Rotation paths and how fast each direction turns (deg/step):
Each turn is a multiple of 5 degrees from 10 to 175, or 0.
Each row of a path follows its step; steps can be skipped.
path 1
step 0: |  .00 |  .34 |  .14 |  .24 | -.22 |  .10 | -.18 |  .17 | -.14 | -.19 | -.04 |  .25 | -.21 |  .15 |  .24 |  .14 | -.25 |  .14 | -.17 |  .13 |  .06 |  .09 | -.32 | -.04 |  .21 |  .28 | -.29 | -.25 |  .05 | -.07 | -.13 |  .46 |  .18 | -.09 |  .30 | -.18 | -.14 | -.29 |
step 1: | -.12 |  .38 |  .11 |  .00 |  .05 | -.04 | -.22 |  .09 | -.34 | -.03 | -.09 |  .35 | -.28 | -.12 | -.03 | -.13 | -.33 | -.04 |  .06 | -.29 | -.10 |  .02 |  .12 | -.08 | -.42 |  .03 | -.08 | -.05 | -.21 | -.12 | -.46 |  .30 |  .31 |  .07 | -.01 |  .20 |  .04 | -.22 |
step 2: |  .20 |  .10 |  .08 |  .02 | -.22 | -.28 | -.10 |  .13 |  .03 | -.22 | -.37 |  .12 |  .01 |  .05 |  .29 |  .10 | -.31 | -.33 | -.13 |  .09 |  .27 |  .55 | -.03 | -.02 | -.03 |  .00 | -.15 |  .17 | -.23 | -.15 | -.34 |  .22 |  .28 |  .06 |  .25 | -.07 |  .03 | -.04 |
step 3: |  .04 |  .37 | -.05 | -.05 | -.10 | -.07 | -.29 |  .25 |  .30 | -.29 | -.08 |  .34 | -.09 | -.37 | -.04 | -.07 | -.32 |  .02 | -.14 |  .23 | -.05 | -.13 | -.10 |  .11 | -.15 |  .01 | -.18 |  .08 | -.13 |  .02 | -.06 |  .42 |  .21 |  .38 |  .05 |  .33 | -.18 |  .14 |
step 4: |  .02 |  .42 | -.05 | -.04 | -.31 | -.30 | -.34 |  .14 |  .11 | -.11 |  .09 |  .14 | -.08 | -.08 |  .40 |  .07 | -.01 | -.31 | -.04 | -.03 | -.28 |  .09 | -.23 |  .02 | -.04 | -.03 | -.05 | -.13 | -.41 |  .13 | -.05 |  .34 | -.06 | -.04 |  .23 | -.12 |  .28 | -.31 |
step 5: |  .03 |  .36 |  .07 |  .03 |  .11 | -.06 |  .01 |  .08 | -.15 | -.48 | -.01 |  .13 |  .07 | -.15 |  .34 |  .02 | -.52 | -.23 | -.02 | -.03 |  .10 | -.17 |  .02 | -.31 | -.26 | -.18 | -.16 | -.11 | -.49 | -.04 | -.05 |  .09 | -.12 |  .20 | -.11 |  .05 | -.26 | -.07 |
step 6: |  .25 |  .08 | -.12 | -.04 | -.14 |  .18 | -.39 |  .21 |  .17 | -.11 | -.19 | -.20 |  .05 | -.18 |  .56 |  .12 | -.28 | -.12 |  .29 | -.13 | -.05 |  .25 | -.07 |  .16 |  .04 |  .20 | -.02 |  .05 | -.27 |  .22 | -.27 |  .11 |  .01 |  .26 | -.02 |  .15 | -.19 | -.29 |
step 7: |  .03 |  .26 |  .01 | -.26 | -.30 | -.31 | -.14 |  .05 |  .11 | -.07 | -.29 | -.14 | -.13 | -.26 |  .10 | -.12 | -.41 | -.16 | -.06 |  .17 | -.09 | -.04 |  .02 |  .18 | -.07 | -.01 |  .03 | -.40 | -.31 | -.25 | -.12 |  .08 | -.38 |  .20 | -.22 |  .38 | -.08 |  .01 |
step 8: |  .13 |  .04 |  .05 | -.11 | -.50 | -.03 | -.26 |  .28 | -.11 | -.03 | -.11 |  .09 |  .02 | -.02 |  .48 | -.14 | -.44 | -.07 | -.19 | -.01 |  .17 | -.18 | -.32 |  .00 |  .02 |  .18 |  .12 | -.23 | -.12 |  .28 |  .19 | -.08 | -.15 |  .32 |  .10 | -.21 |  .03 | -.22 |
step 9: |  .09 |  .41 | -.10 | -.13 | -.23 | -.17 |  .04 | -.15 | -.27 |  .10 | -.18 |  .00 | -.16 | -.17 |  .20 | -.10 | -.21 |  .03 |  .11 |  .04 | -.17 | -.26 |  .17 | -.38 |  .09 |  .18 |  .14 | -.13 | -.25 |  .13 | -.07 |  .08 |  .07 |  .43 | -.22 |  .16 | -.31 | -.39 |
step 10: |  .09 |  .31 |  .45 |  .29 | -.12 | -.12 | -.09 |  .11 | -.07 |  .27 | -.44 |  .12 |  .15 |  .13 |  .41 |  .07 | -.16 | -.14 |  .05 |  .17 |  .14 |  .22 |  .02 |  .19 |  .04 |  .14 |  .24 | -.04 | -.16 |  .08 | -.14 | -.13 | -.27 |  .26 | -.02 |  .06 | -.18 | -.36 |
Speeds:
|  .01 | -.05 |  .02 | -.12 | -.04 | -.02 |  .00 | -.01 | -.09 |  .15 | -.02 |  .11 | -.05 |  .05 | -.04 | -.06 | -.02 |  .00 | -.09 |  .03 |  .09 | -.01 |  .03 | -.05 |  .05 |  .15 | -.01 | -.02 |  .06 | -.05 | -.13 | -.01 |  .03 |  .07 |  .04 |  .01 |  .00 | -.03 | -> 45
| -.05 |  .00 | -.06 | -.03 |  .11 | -.03 | -.09 |  .05 |  .04 |  .02 |  .04 |  .04 | -.03 | -.04 | -.10 |  .06 | -.07 | -.01 | -.12 |  .06 |  .00 |  .04 | -.03 | -.02 | -.04 | -.01 | -.06 |  .12 | -.11 |  .02 | -.09 |  .04 |  .05 | -.14 |  .05 | -.07 | -.04 | -.01 | -> 25
|  .01 |  .14 |  .04 |  .06 |  .09 | -.02 |  .09 |  .00 | -.03 |  .02 |  .15 |  .05 | -.04 |  .08 |  .08 |  .03 |  .04 | -.01 |  .00 | -.06 | -.05 | -.12 |  .00 | -.11 |  .06 |  .04 |  .00 | -.03 | -.01 |  .07 | -.02 | -.01 | -.03 | -.04 |  .06 | -.04 | -.09 | -.07 | -> 80
| -.07 | -.08 |  .13 |  .13 |  .08 |  .10 | -.01 |  .02 | -.01 | -.06 |  .00 |  .10 | -.02 | -.05 |  .01 |  .03 | -.09 | -.04 | -.07 |  .08 |  .05 | -.02 | -.03 |  .00 |  .02 |  .06 |  .01 |  .00 |  .00 | -.06 |  .13 | -.05 | -.06 |  .02 |  .07 |  .09 | -.04 |  .00 | -> 145
|  .08 | -.11 |  .14 |  .00 | -.12 |  .02 | -.06 | -.03 |  .15 |  .07 |  .06 |  .05 |  .04 |  .11 |  .05 |  .08 | -.01 |  .05 |  .04 | -.05 |  .01 |  .08 | -.05 |  .01 | -.01 |  .00 |  .02 |  .01 | -.06 |  .02 |  .01 | -.01 |  .02 | -.02 |  .05 | -.07 |  .01 | -.08 | -> 175
path 2
step 0: | -.34 | -.07 |  .06 |  .00 | -.10 |  .12 |  .00 |  .39 | -.19 | -.12 | -.09 |  .13 |  .09 |  .27 |  .07 |  .05 |  .11 |  .33 |  .18 | -.26 |  .08 |  .30 |  .07 | -.09 |  .10 |  .10 |  .06 | -.31 | -.25 |  .17 |  .12 |  .28 |  .14 |  .22 | -.31 |  .25 |  .30 | -.10 |
step 1: |  .00 | -.16 |  .27 |  .07 |  .24 | -.01 | -.13 | -.12 | -.20 | -.22 |  .09 | -.14 |  .04 |  .02 |  .24 | -.20 | -.42 |  .32 |  .06 | -.26 | -.14 | -.08 | -.12 |  .04 |  .00 |  .22 | -.11 | -.41 | -.10 | -.08 | -.10 | -.04 |  .33 | -.45 |  .14 | -.04 |  .07 | -.17 |
step 2: |  .12 |  .02 |  .14 |  .28 | -.10 |  .09 |  .06 | -.04 | -.11 |  .18 |  .23 |  .28 | -.33 |  .02 | -.16 |  .04 | -.27 |  .23 | -.15 |  .05 | -.03 | -.04 |  .02 | -.16 |  .01 |  .12 | -.18 | -.40 |  .17 | -.06 |  .39 | -.34 | -.30 |  .09 |  .31 |  .19 | -.23 | -.07 |
step 3: |  .11 |  .18 |  .08 | -.09 | -.30 |  .28 | -.20 | -.23 | -.22 |  .16 | -.14 |  .27 | -.15 |  .17 |  .23 |  .26 |  .07 | -.10 |  .28 | -.22 | -.33 |  .19 |  .03 |  .05 |  .25 | -.14 |  .37 |  .02 |  .32 |  .28 |  .10 | -.24 |  .01 | -.08 |  .06 | -.04 | -.08 |  .09 |
step 4: | -.08 |  .09 | -.24 |  .06 |  .07 |  .13 |  .21 | -.15 |  .06 | -.24 | -.20 |  .04 | -.04 |  .03 |  .05 | -.11 |  .22 | -.23 |  .27 |  .02 | -.24 | -.04 |  .48 |  .29 | -.21 |  .46 |  .12 | -.18 |  .13 |  .08 |  .04 |  .16 | -.01 | -.08 |  .34 | -.37 | -.06 |  .00 |
step 5: | -.25 |  .15 | -.04 | -.20 |  .11 |  .15 | -.23 | -.11 | -.04 | -.18 |  .00 |  .34 | -.02 | -.26 | -.12 |  .10 |  .17 | -.01 | -.40 | -.03 | -.06 | -.21 |  .08 | -.39 | -.09 |  .36 |  .03 |  .29 |  .23 | -.31 | -.08 |  .19 | -.08 |  .06 |  .01 | -.17 | -.14 | -.34 |
step 6: |  .08 |  .21 | -.13 | -.05 | -.25 | -.23 |  .26 |  .04 | -.11 | -.30 |  .20 |  .19 |  .15 |  .07 | -.14 |  .29 | -.29 |  .23 |  .24 | -.17 |  .23 |  .05 |  .00 | -.26 | -.04 | -.28 |  .24 |  .16 |  .25 | -.08 | -.20 |  .36 | -.20 |  .15 | -.03 | -.19 |  .20 | -.07 |
step 7: |  .20 | -.47 | -.19 | -.14 | -.09 | -.13 | -.18 |  .13 | -.47 | -.07 |  .00 | -.05 |  .07 |  .34 | -.06 | -.16 | -.15 |  .19 | -.14 |  .30 | -.04 | -.10 |  .13 |  .03 | -.15 |  .04 |  .04 |  .00 |  .11 |  .03 | -.15 |  .20 | -.06 | -.28 | -.22 | -.29 |  .14 |  .37 |
step 8: |  .24 |  .27 |  .08 |  .02 |  .08 | -.41 | -.14 |  .08 |  .12 |  .15 | -.14 | -.25 |  .09 | -.29 | -.20 |  .00 | -.19 |  .21 | -.43 |  .19 | -.08 | -.15 |  .11 |  .07 |  .05 |  .08 |  .12 |  .14 |  .08 |  .10 |  .21 |  .01 | -.31 | -.48 |  .17 |  .19 |  .01 |  .13 |
step 9: | -.08 |  .11 |  .04 | -.20 |  .00 |  .20 |  .01 |  .25 |  .13 |  .48 | -.24 | -.06 |  .18 |  .16 |  .01 |  .32 |  .22 |  .16 |  .10 | -.04 |  .24 |  .06 | -.07 | -.31 |  .02 |  .15 |  .14 | -.03 | -.19 |  .41 |  .13 |  .07 | -.45 |  .11 |  .02 |  .16 |  .08 |  .20 |
step 10: | -.12 | -.21 | -.07 | -.24 |  .25 |  .05 | -.27 | -.03 |  .41 | -.21 | -.13 | -.28 |  .05 |  .12 |  .11 |  .00 |  .07 |  .14 |  .23 | -.12 |  .00 | -.05 | -.14 | -.02 | -.05 |  .05 |  .11 | -.28 |  .15 |  .50 | -.31 |  .18 |  .38 | -.14 |  .14 |  .10 |  .05 | -.03 |
Speeds:
|  .05 |  .13 | -.03 |  .11 |  .02 | -.06 |  .11 | -.04 |  .06 |  .01 |  .00 | -.06 |  .07 | -.08 |  .03 |  .01 | -.11 | -.01 |  .15 | -.07 |  .05 | -.04 | -.02 |  .06 | -.03 | -.03 |  .02 | -.02 | -.05 | -.06 |  .00 |  .04 | -.08 | -.05 |  .10 | -.06 |  .01 |  .02 | -> 155
| -.07 |  .12 | -.01 |  .03 |  .02 | -.08 | -.01 |  .01 | -.05 |  .10 |  .02 |  .07 |  .01 |  .01 | -.01 | -.03 |  .04 | -.05 |  .12 |  .13 | -.07 | -.04 |  .01 | -.15 |  .03 | -.09 | -.01 |  .00 |  .00 |  .00 |  .05 |  .06 |  .01 | -.07 | -.04 |  .10 | -.01 | -.09 | -> 120
|  .00 | -.11 |  .00 | -.04 |  .03 |  .01 | -.01 |  .00 |  .13 |  .07 | -.10 | -.13 |  .11 |  .01 | -.10 |  .02 | -.03 | -.05 |  .01 |  .10 |  .07 | -.07 | -.05 | -.01 | -.06 | -.07 |  .00 |  .06 |  .11 |  .06 | -.02 |  .00 | -.04 |  .01 | -.05 |  .01 |  .04 | -.03 | -> 20
| -.03 |  .07 |  .00 |  .00 |  .00 |  .08 |  .08 | -.07 | -.04 |  .09 | -.03 |  .08 |  .09 | -.05 |  .04 | -.04 | -.08 |  .00 | -.04 |  .11 | -.06 |  .03 |  .00 |  .07 |  .06 |  .04 |  .01 | -.07 |  .13 | -.02 | -.09 | -.03 |  .07 |  .13 |  .01 | -.05 |  .03 | -.04 | -> 35
| -.04 | -.03 | -.09 | -.03 | -.01 | -.06 |  .01 | -.03 |  .04 |  .11 |  .11 | -.13 |  .05 |  .02 | -.02 | -.01 |  .00 |  .04 | -.07 | -.05 | -.03 | -.05 | -.04 |  .01 |  .19 |  .05 |  .04 | -.08 | -.05 |  .02 |  .00 |  .10 | -.01 |  .03 | -.05 |  .04 | -.02 |  .05 | -> 35
|  .02 |  .02 |  .03 |  .01 |  .00 |  .02 |  .04 | -.10 |  .00 | -.06 | -.02 | -.08 |  .02 |  .03 |  .06 | -.04 |  .10 | -.04 | -.04 |  .04 |  .00 | -.07 |  .04 |  .00 | -.09 |  .01 | -.09 | -.16 |  .08 | -.07 | -.02 |  .06 |  .08 | -.14 | -.05 |  .01 |  .01 |  .11 | -> 115
